Each path is a new rotation, seen through one point. The rows after it are directions, each followed by how far the rotation turns it, in degrees a step (0 if it stays put).
Each turn is a multiple of 5 degrees from 10 to 175, or 0.
Each row of a path follows its step; steps can be skipped.
Path 1:
step 1: [ -1  -3  -3 -14  -4   4  -4  -7   0  -1   3  12  11   6 -10  -1  -2  -9
  12 -13   6   0 -10  -6   3  -8   2  11 -21  12  -3   5 -29 -11   5   5
  -2 -13]
step 2: [ -2   1   2 -11 -12 -14  -6   3   5   3  -6   1  11   9  -9   0   7 -11
  -9   1  -7   8 -11 -18  -7  -2 -13  25   6  12 -12  -5   1 -14   4 -10
  10   1]
step 3: [  1   9   8  14 -14  -7  -1  28   5   9  15   5  -7   6  -5   2   5 -11
   4   8   7  -8  -6  -5   5   0  12  14  -3   3   0   4   4 -21  -7  -8
   1 -13]
step 5: [ -8   5  -4  -9   7  -3  -6   2   1  25   3  -7  11  15  -7 -10  -6  -1
 -10   7  -6 -10 -11   1   7 -14 -17   8  -9  10   0  15 -15 -15   0   1
   1   3]
step 6: [ -1   5   0  -9 -16   1   0  -1   5  13  -4  11   8  -6   2   9 -10   4
   1   2 -13 -14 -13  -8   2   6  10  18 -13  22  -8  -4  -7  -8  -6 -17
   3 -12]
step 9: [ -4   7 -12 -10   4  -9   7   9   6  18  -7  -6   3   3  -6 -19   6  10
  -9  -8   8   1 -10   2 -13  -8  11  11  -7   4 -12   5 -11  -8  -3 -16
   5 -19]
step 10: [-16   6   1  -6  -2  -8   1   9   2   8   8   8   0   1  -3  18  -3  12
 -15   2   3  -1 -22   5  -2   7  -8  16   4   4   6  12 -21 -11  -9 -10
  10   4]
step 11: [ -5  20   1 -12  -9  -3   0  -3  -2   2   9  15   1  -3  -9  -4 -13   2
   0 -10  -2 -20   1 -23   8  -1   5  21  -9  -7   0  16   4  -7  -6  -2
   8   4]
step 12: [  4 -11  -5  -2   2   1   1  13  -7  -8  -4   5  -7   8 -20 -21   7  10
  -3   1 -10 -17  -4 -15   0  -3  -2  14   0  11 -13   1 -13 -10 -19  -4
  -6   1]
[ 1 -3 -4 -3  4 -2 -3 -3 -2  3 -2 -4  6  0  0 -4  0 -1  1  4 -1  3  6  0
 -2 -2  0  1  7  8 -4  1 -5  0 -1 -4  0 -2] => 100
[ 2  2  7  0  0 -1 -1 -2 -5 -4  3 -2 -2 -1 -4 -2  3 -5 -2  2  0 -5  3 -2
  1  3  7  4  6  2  4 -1  4  0 -3 -2  0  2] => 85
[-3  3  2 -1 -2  2 -4  0 -5  5 -2 -1  5 -3 -1 -2 -1  1  0 -4 -4  6 -1  0
 -1  5 -1  1 -2 -1 10 -5 -5 -2  3 -2  0  0] => 85
[ 1 -7 -2  2 -3 -1  8  0 -1  3  2  2 -3 -1  3 -5  0 -2  3  0 -3 -4 -2  0
 -4  5  1  1  1 -2  2 -1 -3  1 -3  0 -3 -9] => 125
Path 2:
step 1: [  8  -7  17   6 -22   5   2  -1   7   2  -2 -12   7   8  -8   7   6   7
  -8 -25  20  -2 -12   6  -2  13  -2   2 -16  -9  -2  17   7   4 -13  -9
  -1   3]
step 3: [ -9   1   6  -1   7 -17   2  -8 -15 -17  -5   4  -2  -3 -24   9   1  -6
   8   6   0  24   2  -2   7 -10   3  -8   0 -20  -3   2 -20  10   6   1
   7  16]
step 5: [ 10  -1  -6   8   4 -11  -8   5  -5  23   0   0   2   6   2  18   3  -1
   4  21   6  -1   2 -13   6  -2 -21   9  18   0 -12 -10  18 -13   2 -11
   6  -5]
step 7: [  0   0   8  -6  -1  12  -1   3   7   9   4 -24  -2  11   5 -21  -7   8
   3 -16  12   2   2   3  14 -23  -6  16   3  14  10   4   0  12  14   6
   3   3]
step 9: [ -5  -4  10  -4  -3   5   9  -4  -3   0   2   2  20  -6  -6  15  27   4
   1 -20  -2   5 -16  -1  -7  -4  10   9   2 -12   7  -6  -6   9 -25  -6
 -10   0]
step 10: [ -3   7  -8   4  13 -14  -3  -9  -7  22 -15  -2   5   7  -1 -10  -2  -9
  -1  -7  11  -1  -7 -14  14 -12   2   9 -11 -17  12   7   1  -2  22   1
  14  12]
step 11: [  4   6  -9 -13  -4 -21 -12   3   3  -4  -1  15   3  -3 -25   5 -15  -3
   6  -4  -3  13  13   0  -6   9  -5 -11  30   6  -6   3  -8   6   3  -3
  -2  10]
step 12: [ 13  -8  32  -2 -15   3 -13   5   1   7   1  -9   0  -2  -5   8  13   5
   8  11   8   8   0 -12   1  -8  -7   9   6 -10   8   4  13   7 -11  14
 -13 -16]
step 13: [  9  11  -3  26  13   4  -8  -3   0  17   2   1  -1   7  14  -5  -7  14
 -12   5  19   4  -5   3   4  14 -10  11   7  -6   3  -8  -2  -7  14 -22
  -4   5]
[ 3 -4 -4  2  3 -2  3  1 -6 -5  0 -1  2  5 -2  0 -1  4 -1 -1  0  2  5  0
  2  4  5 -1  3 -2 -6  4  0  0 -4  3 -6  3] => 135
[-4 -3 -2 -3  0 -1  1 -5  0 -1  4  2  3  0 -2 -2  2 -3 -1  1 -2 -3  2  3
  2  2 -3  8  2  4  7  2  5  6 -3  3 -3 -3] => 145
[ 3  4 -4 -2  4 -1 -2 -3  1  2  5  1 -4 -1  5  3 -2 -4  3 -1  6  4  2  0
  6  2  6  3 -2  0 -3 -5  3  1  1  1  1 -2] => 135
[-5 -5  3 -7 -1 -1 -1  0  3 -5  7  6  1  1  1  5  5  2  1  1  4  1  3  1
 -2  1  0 -4  2 -4  0 -1 -3  0  1  0  4  0] => 130
Path 3:
step 0: [  1  11   2  19  12  -3   6  -6   6   5   5 -18  34 -11   6   3  -4   5
  -8 -17  -1  16   7  10   5   8 -11  -7   7  -5   0  -5   5   4   8   2
   3  -6]
step 1: [  8  -6 -12  26   5  -2 -18  -8  -9  -5  12   4   5  -3 -20   2  -7   4
 -10   1   2  -4  18  -1 -12  13   5   5  23   5   1  -5  12  10   6  -7
   3   2]
step 2: [ -3   3 -20  10  -5 -19 -13   9   2   0  -2  -4  -3 -10  11  -4   3   2
  -8   2  -7   7   2  17  11  -5  15  21   7  19  -1  -2   2  12   8   2
  20 -10]
step 3: [  5  -7 -11  -7   4   1  -6   2   1 -17  -6  19   6  -8  10  27  -8  -7
   9   1   1  13  10  13   1  -4   5  25   7   4   4  -5  -8  -8  -6  -2
   0  18]
step 5: [ 10   4 -16   9 -22   7  18   2  -1   3  -3   3  -5  -4  10  15  -8  -8
  -8 -14  -4   6   3   0  -4  20  -5 -21  15   5   2  16  -7 -16  -1   0
   3   5]
step 6: [ 21   5 -11  11   4   7  -1   1   3  10  -2 -15  11  -9  11  -5  -8   9
   2   3  20   5   1   8   9   2 -10  -9  13  -1   6  14  17   3  18  20
  -5   7]
step 9: [  0 -16  -2   3  -1  -8   0  -6  -5  -7  16  14  12  -1  -3   9 -21  -5
   2  12 -12  -4   0  12  -5   3  -3  20  27  11  -6   2   7   7 -11  -7
   8  12]
step 11: [ 14  10   1   9  -7  11  -2  -2  -1 -18  -4   4  11 -10  24   7 -12  -6
  -5 -12   4  13  25   2   2  16   1  -6   0   6   1  -7  -9  -7 -11  -3
   0  19]
step 12: [  6   7 -21   4  -9   9  -8  -7   2   2  20 -20  -6 -19   8   3   3   6
   2  -4  17  11  13   4  -7   0  15 -15  14 -11  -4   0  13   4   0   8
  -2   1]
[ 3 -3  1  1 -1  2  4 -4 -2 -4 -2  5 -3  2 -4  0  0 -6  1 -6 -1  0  4 -5
 -3  2 -2  5  6  1  2  2 -6  2 -2  0 -2  2] => 175
[ 4  3  0  1 -2 -1 -4  3 -2 -4  1  2 -3 -1  5 -5 -3 -2  3  0  6  0  5 -3
  5 -5  0  5 -6  3  5  0  0 -4  2  0  0 -2] => 85
[-3  1 -1 -7  2  2  6  2 -3 -5  1  1  2  4  1  2  1 -5  4  2 -3 -1 -2 -1
  6  0  3  0  1  6 -1  0  5 -2 -2 -3  4  4] => 60
[-4  1 -5 -2 -7 -3  1 -2  4  8  4 -1 -2  1 -1 -5  3 -2  3 -4 -4 -1  3 -4
  2 -1  4  1  1  0 -2  1 -2 -2  0 -1  5 -4] => 135
[ 4  0  3  1  2  0  0 -2 -1  0  5  0  3  2  2 -4 -3 -5  1  3 -6 -2 -2 -2
 -2 -3 -9 -1  0 -3  0 -3  0  2  6 -2  6  0] => 40
[ -1  -5   0  -2   1   1  -4   1  -3   4  -4   6  -1  -2   0   2  -6  -1
  -1   1   1  -2   4  -2  -2   6   0   0   1  -4  -3  -1   2 -10   1  -6
   3  -1] => 175
[ 2  0 -4  3  0  5  0  4 -1 -3 -4 -6  1  9  2 -3  4  0 -4  0  0  0  7 -2
  1  1  0  0  4 -3 -5 -4  4  0  1  2 -1 -2] => 65
